Named moves come first, each a turn or a mirror and shown by rows before and after it. Which of them, in which order, take the first row of each pair that follows to the second? Write the first one first, as in the answered first pair.
move K_537:
[  5   6   2  -9  -4 -11  -4  -5  10   3   1 -10  17  -4 -10   4   6  11
  18   2   7   9  -5   2  -7   0  -7   8  16 -14 -16]  ->  [  3   9  -4  22   6   4  14  -4  -5 -15 -13  -7  -8  -2   1 -16   6   0
   2   6  -9   0  -9   9   9  -3   4  14   1   4  -1]
[ -9  -6   6 -19   2 -15 -13  11  12   5  -1  -5  14 -16 -12  11  10  22
  17 -11  14  -3  -6  18   8   3  -4  -2   1  -2 -11]  ->  [-13  -3   2  16  16  -1   6   6  -5 -12 -11  -2 -16 -14  -5 -10  14   9
   1  -1   0 -12 -11  24  22   3   6   8 -11  15   2]
[  1 -12  -6  -9   6   0   8  -1  10  -1  -5   3  -2   5  13 -14   0  -6
 -10  -2   0  -2  -2   0   9   1  14  -1 -18   3  -3]  ->  [  1 -13  -4 -22   2  -4   2   0  14   4  -2   1   8   4  11  -5  -1  -1
  -8  -6   4   1  -2   0   7   2  11  -2 -13   0  -7]
[  1  -2  -7  12   9  -3  -7  10   3  11  -1   6   2  -5   7  10  11 -13
   4   8  13   5  -4  -1  -7 -13  -1   4  -2  -8   6]  ->  [  1  -1  -6  14   9  -1  -5  10   1   9  -3   5  -2  -3  10   8   8 -13
   4   8  11   1  -6  -4  -2 -15   0   3  -5  -7   8]
move K_508:
[ -6  -4  -3 -15  -1   5  -3   5  14  -2   8  -6   5  -5 -12   5  11  -3
   8   2   0   3   9   5 -10   0  -1   6   7   0  -4]  ->  [ -7   1  -4 -13  -4  12  -1   2  15  -7   5   1   0   0 -13  -3   3  -5
   2  -1   0   3   8   7  -8   9   3   6  -3   6   0]
[  2  15   2  -1   0  11 -14   6  20  11  -1  -1  15   1 -20  15   2  10
  27  -1  10  10   4   6 -11   1   1   2  -1 -14 -16]  ->  [ -2  18  -9   4  -1  25  -7  -2  12  -3  -7   8  -9  10 -15 -17 -15   4
   0   0   0   4   5   6   2  22  12  -5 -18  16   1]
[  0   3 -11   4  17  -6   5  12  -1  -7   4 -12  19  -1   0   4  23  -1
  17  13   3   3  -7  -2   3 -11 -15  12   5 -16  -8]  ->  [ -1  15 -20  13  11  17  -1  13   7  -6   0  -2  13   7  -7  -9  13  -4
  22   9   2   8  -3  -1   0   1 -13  13 -10  -3  -2]
[ -3   7   4  17   9  -2   8  -7   0  -9  -7  -6   1   3  -9   0  -1   1
   8   1   2  -3 -11   7   0  -8   7  -1  14  -5   3]  ->  [-2 11  3 18  5  3  5 -4  3 -8 -6 -3  2  3 -9 -1 -2  2  9  1  2 -6 -7  8
 -1 -5  7  1 13 -5  1]
move K_191:
[ -4   9   1  23  14  22  -2   2   4 -10 -10   3  -2   4 -13   5   8   5
  12   0  -5  -8  -3  12   8   3   3   6  -5  -8   2]  ->  [ -6 -13   4   5  12  -7   1   7 -14  -3   4   1   2 -10   6  21   5  -8
 -13   5   1 -13  -4  -9  12 -13  -7  -5  12 -14   6]
[ -3   3  -5   9   2  13  -6   9   3  -2   1   8  -8   1   1 -12   2  -5
   1  -3   6  -3   4  -7  -2   2   2  -5  -3   3   3]  ->  [ -4  -3   0  -7  -2  -4  -7   8   1   0   7   3   5  -2   5  -1  -1  -2
  -5  -4  10  -4   4 -15  -2   0   1  -9   8  -3  -1]
[  9  -1  -2   4   4 -12  -7   5  -7  31  10 -18  13  -4   6  15   1  -2
   0  19   6   3 -10  -7   2 -23   4   2  11 -13   0]  ->  [ 13  20  -2  12   2  10 -14   0   7  21  -1 -16  14   8 -13  -2   2  13
  23  19   0   3  -8  11   1  -7   8  10  -1 -11  -8]

Between the rows of a pair lie two moves.
[ 4  6 -1 -3 -7  2 -1 11 -1 12  6  3  5  2  2  6 -2 -5  2 -9  1 10  3 -2
 -3  4 -5 -3  2 -4  3]  ->  [  2   5   2 -10 -13   1  -2   3   3   4   9   1   9   3   1  -1  -5  -3
  -5  -9  -2   8   3  -2  -1  10   0  -6   0   4   2] => K_508, K_191
[  1  -1  -3  -6  12  -4  -4  -5  -9  -7 -12  -4 -17 -11 -18 -13   7  25
   0   5 -10  -7   6 -11  11  18  12   3  17  -3   5]  ->  [  5  10  -4  -7   8   3 -11  -1  -1   0 -11   0  -8  -8 -25  -2  14  25
  15   2  -5  -1   7 -11   2  17   7   8  16 -14  -1] => K_508, K_508
[ 3  5 -7  9 -3  8 -4  7 -3 10  7  4  0 -4 -3  4  6 -8 -4  0  9  2  3 -6
 -9 -5  0  1  3 -1  1]  ->  [ 3 10 -9  1 -7 11 -5  3  2  6  8  2  4 -2 -6 -6 -4 -2 -4 -2 10  7  6 -3
 -7  8  6  1 -4  4  0] => K_191, K_508
[ -2   3   3 -28  -9 -10  -5  -4  11  -6  -1  -5  13  -5  -4  -5  -9  16
   0   1   3   5   3  -5   1  11  -4  -1   1   3  -4]  ->  [  1   7  -2 -17 -12   3 -11   3  18  11   0   2  10   3  -4   3  -9   2
   8  -2  10  11   6  -7  -6   9  -7   0  -6   1  -1] => K_191, K_537
[  4  -1  11  -5  17 -17 -17  17  -8   4   9   3   6   3  13  10  -8   7
   8  15   0   0 -16 -25  -5   2 -18   8   6   7  -7]  ->  [  0  12   9   5  14   0 -13   6  -4 -10  -2   9  -9  12   7 -13 -14  11
  11  15  -9  -4 -18 -14   6  16  -5  12 -11  23  -4] => K_191, K_508
[ 1  7 -3 20  5 13  3  4  0  8  1  6 -7  4 -1  4  7 -8 16 -3  2 -4  6  9
 -3 -9  2  4 -2 -3 -3]  ->  [  0   7   4   5   2   6  -1   1   9   6   2   0   3   3  -8   3   7   5
  23  -3   5  -1   5  13  -6  -3  -2   6   1  -9 -10] => K_191, K_191
[ -5 -11   2  14   3   4  11   4 -11  -8   5  -6  -3  -5   4  10   6   0
  -1   5  -3  -3 -10  -2   6  -3   0  10   7 -13   1]  ->  [ -3  -2   3  11  -3  15   5   2   2  -4   1  -6   3  -1  -7   9   5   8
  17   1   2   6 -11   6   2   2   1  13   2 -14  -6] => K_537, K_191
